In the rows, 128 means zero.
Turns, then the turns between two rows, first turn first; the first pair answered
Y:
[172 115 140 127  92 126 164 111 163 104  90 145 133 171 105 139 155 102
 185 161 163  88 122 167 113] -> [146 135 139 152 119  94 146 128 186 106  64 115 148 177 167 166 113 126
 176 137 136 114 134 153 155]
[ 98 144 108 102 141 108 102 138 124 127 139 121 124 113 156 129 118 163
  70 126 146 163 149 116 146] -> [120 121 103  89 108 138 128 137  99 127 171 140 109  98  96 103 165 141
  91 143 169 132 137 130 113]
[152 104 107 116 136 186 116 111  82 154 162 129 115 101  96  90 125 130
 113  94 131 113 117 126 135] -> [155 117 121 155 128 188 126 132  98 140 149 108 132  95 121  91  94 134
 136  95  98 113 129 133 156]
[117  71 117  87 130 133 148 116 134 172 149 134 112 108 121 121  98 146
 111  81 135 142  82  65 104] -> [136  71 127 107 102 158 186 132 129 159 154 134 118  99 111 107  96 135
 140  86 116 112  83  84  99]
A:
[117 131 130 120 177 121 119  80 125 157 124 103 137 179 151 123 120 119
 107 103  75 134 156 100 144] -> [110 125 121 122 170 129 119  74 115 161 133 104 132 163 134 115 122 128
  95  95  76 134 161  97 140]
[121 142 122 134 139 101  91 117 112 122 149 142 126 107  88 131 134 156
  99 114 138 129 134 127 132] -> [136 148 124 141 130 105  99 112 111 105 138 138 135 134  88 138 144 142
 112 140 147 117 133 145 127]
[100  77 122 130 157 126 145 157 168 127 145  82 124  99 157 121 113 147
 132  97  92 142 127 116 156] -> [ 82  83 113 119 145 138 127 155 140 138 168  96 117  78 120 113 143 153
 106  93 109 142 132 127 148]
[182 160 125 132 118 104 171 109 144  99 108 124 139 160 143 120 120 115
 155 165 119 100 103 161 103] -> [180 131 119 129 133 105 186 122 166 127 109 124 140 145 162 115  91 120
 159 132  90 110 101 137 104]
X:
[133  77 129 119 163 120 145 120 160 133 153 109 152 137 138 119 120 103
 137 126 102 121 106  92 142] -> [ 96 113 123 134 166 106 111 119 153 122 140 101 152 130 140 126 107 115
  98 118  99 131 128  99 173]
[137  96 125 150 182 134 190 130 177 166  53 132 114 121 166  87 101 118
 176 127 100 132 136 117 115] -> [ 74 159 134 155 163 117 136 138 155 159  34 121 128 110 166 107  97 152
 116 115  89 145 163 133 153]
[140 111 137 117 114 174 141 107 123 170 101 120 111 122  84  84 111 161
 102  89 114 146 139 126 145] -> [148 110 137 126 113 173 131 113 128 174 103 120 118 127  88  80 111 157
 106  89 113 144 141 127 150]
Pairs:
Each pair is 2 to 3 turns apart.
[ 92 155 132 176  93 147 143 173 143 116  97  99 155  66 165 106  73 160
 114  89  53 138 179 106 174] -> [ 50 146  95 119 115 133  95 138  97 154 139 138 112  56 107 111 116 163
  35  80 114 167 157  97 156]  A, Y
[ 84 192 144 154 104 134  94 165 137 141 112  95 145  74 128 128  76 193
 107 105  82 145 180 125 141] -> [ 67 186 122 116 108 137  59 142 107 159 142 124 117  91  87 133 117 189
  69 116 127 159 169 130 121]  A, Y
[122  67 133  81 131 165 157 104  82 179 199 184 116 131  55 120 187 135
 127  88 138 137  56  99 101] -> [168 106 162 107  99 136 157  78  82  96 155 166 139 213  69 152 207  97
 173 160 174  96  77 160  96]  A, A
[ 65 105 127 138 127 142 111 156 127 139  96 101 146 110 155 119  88 128
 102  80 118 134 140  50 124] -> [ 69 107 124 128  99 181 104 162  89 140 126 121 137  89  98 105 127 121
  87  98 139 115 132  72 103]  A, Y
[123 173 129 100 101 157 145 108  92 121 152 124 110 121  96  96 159  96
 109 112 146 114  97 140 121] -> [114 197 122 110 129 107 119  93 124  96 116  90 121 158 162 136 130 109
  96 114 137 138 100 131 152]  A, Y, Y
[140 100 102 105 150 123 140 126 136 150 136 125 122 118 135 114 122 130
 117 126 130 136 110 115 140] -> [112 135 110 121 125 136 110 147 118 145 132 113 140 111 132 114 117 150
  90 118 118 130 130 128 156]  Y, X, X
[154 146 133 110  90 163 126 117 115 116 125 119 143 143  88 133 163 108
 150 179 141  88 142 159 113] -> [176 110 144 131 115 145 167 123 171 137 102 104 144 142 148 129 112  98
 188 135 101 106 127 119 121]  A, A
[144  92 131 131 187  95  92  87 108  99 131 125 133 154 156 140  88 161
 144 159 129 163  93 106 130] -> [166 107 143 130 149 118 112  82  89  75 135 128 134 162 120 130 129 142
 164 191 150 125 104 133 111]  X, Y, A
[103 130 128 131  95 132 108 128  87 122 130 129 131 139  74 123 166 116
 107 156 169 131 128 149 105] -> [136 100 139 154 138 111 165 132 154 126 103  99 148 145 160 131  97 110
 163 125 119 157 117 122 128]  A, A, A
[136  86 127 113 126 128 150 138 126 164 152 150 131  88 102 102 133 131
 150 102 124 100 133 118 104] -> [100 126 126 125 156  82 111 139 150 157 115 128 144 112 159 134  95 156
 114  91 111 140 142 109 149]  A, Y, Y
[149 136 125 108 180 104  97  87 162 104 154 166  89 133 128 123 137 135
 114 176 203 123 142 156  95] -> [185 141 141 137 162 124 131 111 178  87 138 153 101 133 134 121 121 121
 158 179 185  99 150 169  90]  A, Y
[117 159 141 141  85 142 123 147 110 102 119 120 151 131 112 121 150 144
 128 147 129  92 152 173 135] -> [128 123 136 137 145  90 131 140 165 119 105 103 140 146 188 141  99 156
 144 117 102 142 130 121 145]  X, A, Y
[122 116 117 117 159 113 123 119 142 140 130 127 122 124 154 140 110 153
 116 101 122 168 121 111 143] -> [151 111 122 114 130 131 135  99 120 120 138 137 111 154 115 138 159 120
 135 153 160 129 122 144 104]  Y, A, A
[156 114 125 112 175  82 127 107 157 124 118 107  77 212 166 191 112  93
 121 143 131 151  97 115 118] -> [196 110 153 131 122 131 180 131 162 106 118 111  92 191 135 169 125  69
 184 156 113  97 114 142  93]  Y, Y
[162  96 120  87 159  60 139  98 148 146 163 137 122 198 145 164 132 106
 141 168 166 145 123 113 120] -> [162  73 124 127 143  91 184 147 179 167 151 116 141 141 173 137  79 122
 169 114  91 137 136 101 130]  Y, Y, A
[ 77 176 118 102 168  88  56 131 114 105 122  84 113 155 129 129 133 149
  85 146 153 145 147 101 168] -> [168 142 141 131 159  96 132 130 156  78 101  73 122 189 156 121 139  91
 193 186 146 110 134 119 134]  Y, A, A
[ 96 164 127 125 112 143  68 115 104 125 123 129 121 123 108 138 142 150
  80 142 146 127 131 133 134] -> [121 179 150 165  94 149 103 138 130 105  95  97 141 129 144 134 122 143
 129 133 100 108 154 141 152]  Y, Y, A
[127 188 138 127 125 100  99 114 154 123  96 111 110 171 148 134 157 155
 117 146 130 147 135 161 170] -> [148 192 148 150 106 123 122 125 149 114  95 108 122 163 135 118 151 150
 149 150 119 125 140 174 173]  Y, Y, Y
[ 96 157 140 118 173  87  96 101 114 114  80 125 144 182 158 172 110 135
  98 140 116 136 137 131 149] -> [174 124 170 145 122 151 177 124 127  97  85 120 159 161 137 133 113  95
 185 150  95  80 132 152 114]  Y, Y, A
[143  69 127  95 146 149 146 131 121 206 164 179 128  71 160 121 114 142
 105  78 132 193 104  99 116] -> [162  87 146 132 123 169 173 167 140 183 138 153 150  58 172 103  95 132
 149  75  95 165 119 117 124]  Y, Y
[170 118 132 116  99 149 143  88 110 139 163 159 110 132  88 141 167 112
 152 159 162  69 107 140 105] -> [126 156 130 142 150  90  95  93 144 129 109 110 129 146 192 185  97 147
 121 118 119 139 125 114 179]  Y, Y
[133 155 153 196 122  84 155 132 159 146 133  67 117 131 145 116 114 113
 111 128  96 121 170 144 134] -> [113 144 132 182 129  90 149 147 137 173 150  84 103  93 128 105 116 128
  77 106  97 135 165 133 126]  A, A
[ 90 176 132 117 102 129  93 118 125 147 141 160 122  89  91 121 138 157
  97 144 114 118 141 127 148] -> [115 177 138 126 114 101  84  98 137 115 112 146 135 156 134 149 136 143
 123 162 135 122 146 138 154]  A, A, Y
[ 98 130 137 126 192 136  64  75 118 151 143 148 134 153 129 132 129 186
  73 114 119 162 134 160 181] -> [116 150 148 134 184 130  67  64 123 135 124 127 150 190 139 145 142 173
  85 139 133 150 146 183 178]  A, A
[111 161 150 144 115 135 159 191 157 149 133 110 136  89 141 156  77 151
 117 110 102 133 160 109 119] -> [ 99 153 139 110 111 149 137 180 121 156 160 133 111  79  90 153 114 152
  89 117 136 125 157 118  89]  A, Y, Y
[105 191 146  91 144  83  75  78  89 155 132 163 110 141 103 154 142 130
  56 141 158 163 128 142  97] -> [169 188 166 115  91 114 124  79 103 117 118 155 134 159  81 136 158  99
 127 186 164 111 138 176  71]  A, Y
[ 81 135 130 175 151 104 140 162 150 159 114 119 143 104 154 135  95 177
  78  79  88 133 152 114 159] -> [ 80 132 118 133 127 138 114 149  98 167 163 157 118  90  68 113 155 176
  48  96 135 116 146 131 122]  A, Y
[136 108 126 121 155  99 129 112 157 159 114 112 138 109 161 120 103 121
 143  92  94 146 112 105 132] -> [153 101 131 136 134 125 155 119 162 151 118 108 156  94 144 104 111 109
 172  96  91 120 118 125 126]  Y, Y, Y
[160 159 158 137 124 119 137 115 122  85 100 110 144 153 146 151 149 107
 148 177 137 110 141 137 127] -> [164 101 136  87 150 115 153  94 105 121 144 150 111 147 125 136 162 105
 141 158 159 127 103 113  97]  A, Y, Y
[121 155 112 142 139  87  89 127 125 111 112 105 120 152 156 158 123 122
 114 141 139 114 138 148 143] -> [114 131 104 143 158  91 107 138 136 135 118  97 110 138 173 142  92 129
 115 111 113 133 126 124 149]  A, A
[ 88 109 113 136 163 114 146 151 128 153 113 124 152  89 148 122  62 154
 127  79  95 153 114  58 164] -> [ 63 156 111 116 113 133  91 131  77 134 137 150 136 101  58 123 136 148
  78 121 157 116 135 106 147]  A, A
